In the rows, zero is written as 128.
Named moves (each a turn or a mirror), then the moves between two rows, first move first; the first pair answered
move C:
[148 123 158 121 124  92 112 108 151 173 118 155 116  61 152 149  90 112
  97 121  87 111  94 123 106] |-> [139 138 154 123 119  95 107 110 144 175 116 159 119  71 165 153 101 113
  99 129  72 124  95 116 109]
[166 127 132  94 122 106 145 112 128 122  75 105 153  69 110 126 131  94
 140  98 137 100 140 146 129] |-> [141 172 136  99  90 145 139 116 101 127  80 116 165 125 156 146 140 106
 121 130  92 114 112 155 122]
[144 115 113 144 131  76 101 150 131 141 128 141 108 129 125 118 138 122
 119 122 171 128 169 120 132] |-> [126 143 109 142 105 103  98 151 107 148 128 149 113 168 149 132 143 129
  96 149 130 134 149 127 128]
move X:
[173 134  79  79 112 113 152 114 154 109  96 157 156  65  81 109 182 121
 144 113 192 136 121 167 170] |-> [161 167  53  79  77 121 123 132 133 121 103 181 160 132 113 121 196 133
 119 143 162 160  97 180 158]
[115 128 144 150 139 147 142 121  99 147 141  95 124 182 162 119 139 154
 135 159  90 153 107 140 120] |-> [123  92 163 153 165 132 174 100 124 139 129  68 120 122 124 112 128 131
 165 138 115 139 129 130 132]
[194 121 142 143 140 116  76 132  97 130 159 141 113 212 161 113 135 205
  77 133 119 132 143 103 123] |-> [207  75 175 141 185  86 111 112 147 112 146 100 104 117 111 107 119 183
 118  98 150 121 176  98 133]
[166 138  88  96  85 117 136 120 121 128  85 130 157 107 111 111 146 112
 142 118 139 125 129 152 112] |-> [168 145  80 103  81 116 129 119 112 133  89 129 164 118 122 114 143 111
 135 125 141 125 127 149 113]
move N:
[159 147 122 170 152 118  50 146 100 125 109 162 144 193 152 114 144 127
 126 128 153 121 114 126 128] |-> [130 169 152 134 112 148 104 112  99 123  68 125 188 165 170 137 134 109
 140 138 103 115 117 158 112]
[127 125 120 141 124 150 135 149  99 135 135 142 100 113 129 128  94 122
 106 146 103 145 115 111 101] |-> [124 123 114 139 120 156 135 147  98 134 140 137 102 108 139 127  98 124
 103 147 100 143 119 113 100]
[142 110 151 108 132 126 180  84 147 104  89 102 156  89 127 144 127 108
 161 100 104 116 122 158 120] |-> [170  78 117 146 185  86 105 120 146 121 154 148  99 138 116 120 140 133
 145  90 165 139 128 111 138]
[102 116 138 141 145 146 149 137 136 127 132 125 117 118 132 137 117 124
 137 126 134 123 136 101 124] |-> [105 110 136 136 151 142 146 135 131 123 126 128 115 120 129 137 115 123
 140 135 130 127 129  96 125]
move F:
[143 130 132 125 108 147 152 126 136 114  90  99 181 120 131 142 157 100
 155 121 131 134 156 120 120] |-> [157 138 100 146 116 129  98 154 121 132 119 138 164 172 143 119 165 118
 131 127 150 142 149 106 136]
[167 210  50  58  17 154  92 139  60 155  31 156 205 130 179 155 129  97
 141 133 138 125  95 184 101] |-> [186  80  60 163 179  78  38 196 108 162 175 196  57 146  92  95 118 142
 136 112 253 130 125  59 147]
[103 108 133 159 142 125  81 149 118 148 168 147  61 165  88 113 125 138
  99 133 166 151 128 106 138] |-> [ 84 104 183 118 133 150 162  96 138 116 101  85 104  81  87 139 110 118
 140 126 118 133 140 142 131]
Now pairs of rows:
Each pair is 2 to 3 moves apart.
[160 175  72 105 134  71 138 155 108 158 107  98 190  72 100  85 143  64
 139 114  97 117 155 150  89] |-> [147 165  88 110 134  86 156 146 117 156 101  77 191  64 100  93 142  65
 149 113  84 109 156 155  85]	C X
[109 185 101 183 115  98 127 104  68 133 200 167 115 152 138 104 164 146
 127 168 135 120 135 129 112] |-> [108 163 145 162 121 109 188  65  91 114 153 106 138  59 106 104 142 120
 168 142 128  91 157 151 111]	N X
[107 181 118 120 138 176 163 131 100 132 142 118 134 143 146 143 132 128
 159 125  65  80 105 162 152] |-> [147 195  75 108 132 147 143 138  99 140 125 136 145 142 136 133 135 123
 149 103 101  79 112 166 146]	C F
[ 86 133 153 126 102 166 165 119 123 101 148 129 122 190 161 146 115 149
  95 172  67 128  94 112 130] |-> [ 87 101 180 127 130 166 198 101 156  91 138  95 118 135 130 141 105 137
 124 152  67 115 112 107 137]	X C
[152 122  85 119 134  58  87 163 147 137 132 176  94 116 130  91 142 145
 122 109 189 123 155 114 140] |-> [109 101 118 155 154  89  90 155 153 133 169 169  63 158 141 109 132 166
 112 142 157 135 141  90 146]	C N F
[136 110 120 133 135 116 101 142 128 127 162 147 108 152  99 107 122 142
 125 156 160 112 124 112 132] |-> [104 117 148 125 113 154 153 111 126 115 143 107 127 143 114 133 115 143
 134 168 108 112 110 131 123]	C F C
[138 165  66 154  93 131  49 154  79 139 154 179 111 217 178 124 143 136
  97 159 117 137 105 115 142] |-> [162 105 120  97 122 111 151  94 152  97  64  85 147  27  92 117 124  85
 176  93 143  89 159 146 127]	C F
[168  81 150 135 138 117 109 124 112 109 125 149 114  71 107 142  84 116
 142  73 152 169 125 105 130] |-> [164 137 124 113  82 135  87 126  78 120  96 170 156 108 149 162  93 111
 116  85 121 181 110 135 124]	N F
[165 147  80 214 147 129  52 143  98 113 135 172 106 172 144 116 187 102
 115 154 164 120 119  87 128] |-> [193 122  90 199 175 108  74 128 128  91 111 147 114  91 105 102 181  78
 148 114 199 103 146  89 133]	X F N
[203 160  95  92  58 132 139 130 150 132 128 145 149  79 106 117 148 142
 108  68 168 113 119 148 159] |-> [184 130 103 141  93 131  97 156 152 138 196 167  94 143 112 107 145 179
  86  82 175 121 116 109 171]	C F X
[101  92 149 152 161 178 142 112 112 111 175 120  78 168 155 144 125 191
 119 164  99 184 127 101 115] |-> [152  90  98 141 178 130  90 142 118 121 180 164  74 163 142 108 136 181
 121 139 169 170 135  84 123]	C F N
[159  98 127 111 123 121 142 126 162 109  72  95 142  48  86 113 134 105
 143  91 169 115 139 143 129] |-> [136 131  94 151 110 138  61 170 112 134 131 173 103 193 140 116 148 150
  88 136 151 147 103 117 137]	C N
